In the rows, 128 means zero.
Each path below is one point turned by a fixed rotation once a step. After each direction that follows a path, write how fast that rotation turns it, in degrees per step (0 if it stays still).
Each turn is a multiple of 5 degrees from 10 to 175, or 0.
Each row of a path follows its step; steps can be skipped.

step 2: [121 118 120 135 138 117 126 123 129 131 131 124 123 127 137 130 128 135
 125 123 132 134 125 125 125 117 128 128 132 127 134 128 124 120 131 126
 137 135 122 137 125 116 131 128 129 127 136 121 136 130 133 119 138 136
 129 137 141 118 126 127 141 123 123 124 129]
step 5: [132 127 140 134 134 134 125 136 121 131 113 129 140 135 130 130 134 118
 132 124 126 135 131 118 124 139 139 137 126 133 117 125 125 121 132 134
 127 127 124 131 126 129 130 131 121 120 129 140 126 137 135 124 128 125
 125 126 130 129 146 127 130 130 122 130 128]
step 6: [131 127 121 129 133 121 133 132 120 136 118 129 123 125 124 126 125 124
 125 130 147 130 134 132 127 142 120 136 122 137 122 127 121 133 133 134
 127 114 135 129 133 125 132 122 123 126 128 131 122 130 133 120 124 125
 129 130 129 130 125 122 144 134 115 132 124]
step 9: [127 123 130 129 130 137 128 147 135 129 134 130 134 131 120 118 123 134
 124 130 121 136 125 127 127 142 135 125 133 134 132 131 133 126 128 138
 120 137 140 122 130 127 128 124 132 126 125 124 127 118 126 127 121 140
 132 127 136 119 130 129 120 142 134 128 129]
step 13: [125 121 120 127 128 128 116 127 134 137 128 129 129 128 123 126 129 124
 136 128 129 126 123 142 132 115 111 119 132 125 133 137 127 120 139 129
 133 139 123 116 136 122 131 138 133 138 122 128 134 122 126 126 132 128
 127 118 130 124 129 128 130 134 131 123 129]
step 15: [130 120 124 123 123 136 125 140 132 127 138 125 132 125 138 129 127 126
 122 122 126 124 119 122 138 128 136 129 123 122 136 126 128 132 124 142
 136 118 137 122 121 132 128 133 125 128 123 113 131 121 135 131 133 121
 129 136 128 129 121 131 118 136 131 139 126]
step 22: [136 141 131 121 130 126 132 122 125 125 130 131 131 128 128 127 118 139
 135 130 132 129 123 123 125 129 137 129 146 134 124 128 126 135 129 124
 127 126 121 132 135 127 123 127 127 132 125 111 129 129 119 113 135 128
 131 124 119 127 129 124 129 120 117 129 139]
step 26: [135 136 117 125 127 137 134 139 120 131 131 127 128 128 122 135 120 124
 120 118 128 111 128 127 136 128 128 129 123 122 133 126 130 127 136 128
 133 131 135 135 135 138 123 138 112 114 133 130 124 124 125 129 128 127
 125 128 121 122 126 133 130 117 127 129 134]
Speeds:
[127 131 128 130 125 126 129 130 126 128 128 130 126 129 129 126 128 127
 129 125 127 128 130 127 127 128 126 128 128 130 131 127 130 127 131 130
 130 127 125 129 129 124 127 128 127 127 127 126 128 129 127 127 125 128
 127 129 128 131 126 127 127 127 126 131 128]	70
[124 126 129 131 126 129 129 127 129 130 127 129 127 128 126 129 127 128
 128 132 128 127 129 129 129 130 127 129 132 124 129 129 127 129 131 128
 129 128 127 128 128 131 128 127 130 131 128 125 129 130 127 129 129 128
 131 127 125 130 130 130 127 128 127 130 129]	120
[127 128 126 127 128 129 131 125 132 130 126 131 130 127 128 129 127 127
 128 128 125 129 129 129 129 127 130 128 128 129 127 129 131 126 130 130
 126 130 128 126 126 128 124 128 126 127 128 129 128 125 126 126 129 129
 128 127 125 129 128 127 128 128 126 126 130]	80
[130 128 128 129 129 131 126 128 130 129 129 126 128 130 125 127 127 127
 126 127 127 130 129 129 128 130 129 130 127 130 132 128 127 123 131 126
 129 129 130 128 128 128 127 127 129 129 128 128 131 131 130 127 128 128
 129 126 129 128 129 126 132 128 129 128 127]	100
